In the data rows, 128 means zero.
Here are some numbered points:
  147   90  158  118  152  179  146  188  114  135  135  132  116  117  117  120  156  202  122  153  165  120  151   77  129   99  117  135  146  118   65  165  111  139  154  117   73  155   79  162  155  108  148  138  155   77  144  116 0
  111  158  142  110  137  110  127  118  126  110  134  122   99  108   94  109  131  113  145  137   92   92  130  134  115  113  151  132  131  154  127  149  101  125  114  149  138   88  135  113  141  145  154  154  138  128  134  172 1
  110   84  141   99  133  230  122  100   84  152   77   63   78  118  208   68  118  131  148   70  206  110  226  175  117  146  114  100  131   80  138   85  168   76   93   80  105  164  129  125  104  122   96   84  153  152   17  208 2
  120  153  111  134  129  104  140  115  140  128  118  114  152  125  123  138  131  105  116  126  114  155  116  150  142  156  148  116  142  123  156  153  102  150  104  154  155  110  159  102  117  143  126  140  131  146  142  109 3
  128   99  156  140  144  169  139  170  112  137  131  121  116  120  124  119  156  171  123  144  156  140  142   91  138  100  135  132  141  115   93  142  103  126  141  122  102  148  105  151  138  122  134  139  150   92  133  122 4
  164  148  137  120  161  108   99   92  105   93  144  172  110  140  105   92  113   80   91  102  161  167  125  153   42  151   30  144  154  131  142   68  181   49  166  119  160  113  183  122  133   84  120  116  113  154  121  152 5
  115   80  147  123  124  151  116  100  100  131  144  116  109   78  118  166  124  153  186  115   64  110  135  100  101  109  116  161  141  166   89   74  140   73  122  159  161  185  186  130  142  138  147  112  101  128  127  181 6
  160  179  134  146  144   46  157  140  147  110  184  187  142  188   88  186  151  155   66  200  176  211  135  108  116   84  114  102  193  177   94  171  111  182  165  114  135   95  113  213  168  175  109  159   58   47  223   69 7
  107  123  154  130  113  104  149  180  127  119  126  118  129  141  132  143  186  122  159  132   99  104  150   87  133   86  169  134  118  161  110  117  107  150  120  103   94  139  123  161  143  150  141  128   75  102  134  160 8
  124   65  192  161  134  172  111  184  126   77   77  109   72   70  172  139  122  138  158  105   89  105  108   95  101   98  124  206   59   99  130   54  171  112  121  100  111  155  114  114  171   41   98   86  192  139   83  177 9
   98  151  159  102  151  114  124   97  131  107  131   92  109  140  115  138   50  108   78  131  142   88   83  169  148  120  165  156  109  102  153  179   28  188   83  162  135   70   96   94   82  121  177  165  255  167  151  132 10
  113  131  132  129  153  106  118   86  107   92  167  108  152  109   77  154  126  145  172  179   66  112  104  142   96  141  125  102  107  202  128  152   99  126  128  182  182  113  150  144  161  184  159  156  114  114  156  147 11
  126  119   97  168   27   57  202  255  147  211  134  146  163  122  148  152  181  182  165  152   55  185  154    0  232   70  239  120  187  103  114  134  227  164  207  127   98  237   85  104  143  180   44  129    1   82  237   23 12
  127  109  122  132  122  150  135  135  110  137  129  124  100  116  122  114  138  145  128  134  138  146  172  116  111   95  121  132  134  131   98  134   86  126  140  112  107  151  119  133  126  140  148  139  114  130  129  147 13
  104  135  181  165  127   89  145  168  166   99  111  127   97  133  119  120  111  142   96  171   90  104   99  113  149   89  180  202  135  129  134  102  109  186  121  132   97  105   78  117  134   90  143  137  211  116  160  115 14
  104  107  147  113   96   73  154  115  123   93  169   99  100   76  126  175   54  122   73  151  151  159  142   96  117  116  183  149  172  156  163  143  126  151  146  129  162   92  126  169  125  156  115  134  165  134  181  142 15
  151  125  131  151   88   70  139  234  182   54   62  177  192  159  172  155  125   94  106   80   94  151  106   59  155  157  182  178   85   88  198   53  227  114  168   85  115  143  110  128  174   57   94  113  121  153   76   93 16
  139  133  117  100  111  169  131  125  124  137  128  117  125  130  126  111  138  130  115   90  139  109  150  149  109  129  125  127  117  105  113  155   80  109  108  121  121  155  135  111  117   93  154  146  136  143  107  154 17
  148  105  114  131  112  118  125  130  103  161  136  137  130  121  135  103  134  131  146  105  109  145  153   83  133  111  102  101  132  148  135   88  224   78  164  124  131  203  124  103  140   97   77   91   39  112  146  132 18
  133  135  102  126  131  110  119  166  145  111  142  136  177  123  108  166  149  121  133  123  105  118  105  110  120  130  159  127  101  140  118  165  110  135  113  142  127  125  123  135  136  151  142  154  104  128  128  113 19
Which three points above are nearest to each new point by angle, seen from the average point of the numbered points? Their numbers follow each, smallest number first.
  122  100  128  143  166  182  113  119  108  156   84  146  101  110  151   90  131  161  117  120  192  155  137  151  145  151   56  127  143   97  117   91  173   88  148   86  120  120  148  138  123  111   88   94  154  146   88  136 2 5 9
  129  156  116  145  145  142  108  145  145  127  145  131  151  184  111  154  176  113   99  133  178  126  111  132   98  123  119  139  123  140   95  153   69  163  132  110  119  110  152  188   98  166  149  157  103  103  143  105 3 7 19
  147  153  124  138  132   89  144  157  145  105  148  162  139  157  107  150  141  135   96  150  157  160  137  127  120  116  114  112  150  145  110  133  119  152  166  124  124  122  123  182  155  143  117  129   94   81  171  106 7 12 19
  136  119   97  184  156   72  106  170  142  129   98  185  187  151  139  130  176  136  154  137  149  206   81   87  176  174  101   89  132  117  176   97  249  110  176  132  164  116  152  168  131  191   68   98   41  105  140   68 12 16 18
  134   95  162  104  164  166  139  144  121  104  130  128  123   90  112  100  120  149  137  148  144   79  134  111  110  126  128  147  138  120  103  133  119  104  116  126  112  114  115  146  148  117  155  132  175  119   91  160 0 2 4
   94  154  109  193  121   79  110  135  125  191  157  158  116  134  156  130  124  113  139  176   55  145   93   79  216   39  174  137  123  166  141  127  130  194  134  150  133  140  130   64   94  167  122  142   89  150  211   95 3 12 14
  137   70  147  231  162   55  145  196  175   48  162  170  185  113   54  245   66  208  174  241   24  184   19   64  115   62  127  229   94  176   65  124  140  187  170  199  117  144   79  202  255   77  144  130  124   39  221    5 7 12 14
   90  120  115  140  111  172  116   76  122  162  119  107   97  149  150  136  142  143  136  124  130  143  152  171  119  127   97  130  131  114  110  103  116  141  116  122  115  138  162  128   90  126  135  103  122  132  124  153 2 13 17
  135  135  129  122  145  136  135  107  108   80  147  120   99   76  134  132   57  113  127  147  154   99  113  167  121  140  118   89  153  145  161  152  119  111  138  148  187  104  112  135  120  141  106  129  206  143  114  128 1 10 15
  134  150  144  128  137  102  100  104  170   85  107  166  121  108  121  126   80   46   88   66   99   64   88  140   66  120  123  214  107  116  139  129   53   66   78  157  160  106  147   78  146   42  144  130  172  172  103  181 1 10 17
  143  137  110  125  112   77  103  125  154  148  128  138  118  129  135  129  144   80  121   77  108  136  121  102  111  160  132  158  121  104  139   97  149   73  120  146  145  141  158   91  104  112  103  124   71  142  125  129 5 16 18
  151  190   95  183   89   48  175  165  201  201  119  222  178  255  144  121  194  137   82  134  124  255   69   94  220  119   88  114  163  127  163   89  247  214  255  100  116  148  110   74  146   80   63  106    3   86  229    0 7 12 18
  122   87  154  149  143  148  140  169  110   95  100  109  109   68  131  119   76  162  135  141  114  145  109  102  131  108  150  184  106  107  149  115  156  122  147  123  127  145   99  107  146   86  101  127  211  139  109  122 9 14 16
  123  124  157  137  144  135  136  112  140  131  124  127  103  147  109  104  130  148  104  148  127  115  129  129  101  116  115  162  131  122  102  128  100  144  130  127   87  112  101  135  162   78  169  130  170  105  140  131 0 10 14
   94  137  126   96  128  142  124  105  117  141  121  127  126  133   89   97  182  163  114  117  121  140  167  147  103  160   94  137  154   94  120  159   27   90  117  148  121  110  169  104  138  143  185  158  125  144  125  190 1 13 17
  181  148  127   68  135  129  102   84  101   81  169  150  153  119   92  108  118   77  159   81  151  102  112  135  112  186  108   65   84  119  173  141  197   63  129   93  164   74  144  138  145  124  128  129  109  168   74  170 2 5 17
  147  127  155   99  125  128  104  100  105  114  151  140   99   79  122   98   92  114  173  124   81   97  114  105  109  111  125  123   98  166  124  112  144   67  142  150  153  123  148  100  140  128  141  130  139  181  126  174 1 6 11
  122  135  154  130  113   91  150  159  127  140  126  125  132  138  115  114  155  135  119  149  103  141  123   90  143   98  171  160  140  124  134  155   98  171  115  127  106  109  104  107  116  144  161  160  152  126  152  136 1 10 14
  154   82  123  123  153  180  127  143  128   69  126  106  140   50  138  186   39  143  168  111  138  126  104  140  120  147  118  114  132  144  121  125  187   75  130  141  178  150  128  163  135  100   80  105  179  118  101  113 2 6 9
  124  164  144  119  129  104  140  113  129   82  134  126  116  107   90  116  130  118  149  158  102   56  114  148  110   93  156  116  129  159  128  154   97  155  109  160  137   74  109  118  144  162  162  154  160  126  128  191 1 10 11
  123  176  151  122  132  122  130   90  144   99  141   90  108  130  121  128   57   82   48  131  150   83  100  188  121  122  154  175  113  111  155  175   11  157   85  131  122   82  114   97   66  108  138  160  255  160  132  133 3 10 14
  122  143  145  118  133  126  127  124  131  129  122  132  107  132  132  101  126  123  103  125  122  117  132  128  122  117  137  149  130  110  132  131  107  125  128  124  119  113  122  110  121  102  135  134  161  141  128  148 1 10 17
  114   96   80  122  119  183  121  117  109  148  112   83  151  129  164  127  127  128  162   91  137  129  148  155  151  178  143   98  114  104  141  129  150  123   87  116  135  154  138  128   81  147   93  119  115  133   68  121 2 3 17
  143  140  129  112  138  122  130  100  111  130  194  145  116  123   88  117  127  146  125  178  161  120  154  117  118  103  100   80  153  163  106  135  108  136  157  122  126  120  108  147  168  171  146  135  100  102  169  130 7 11 13
   87  142  128  155  146  153  119  167  149  150  142  146  151  207  118  148  255  123  115  157  207  126  151  134  119  142   86  127  152  149   59  158   73  149  120  108  119   85  137  219   74  212  181  145   59   89  154   95 4 7 8
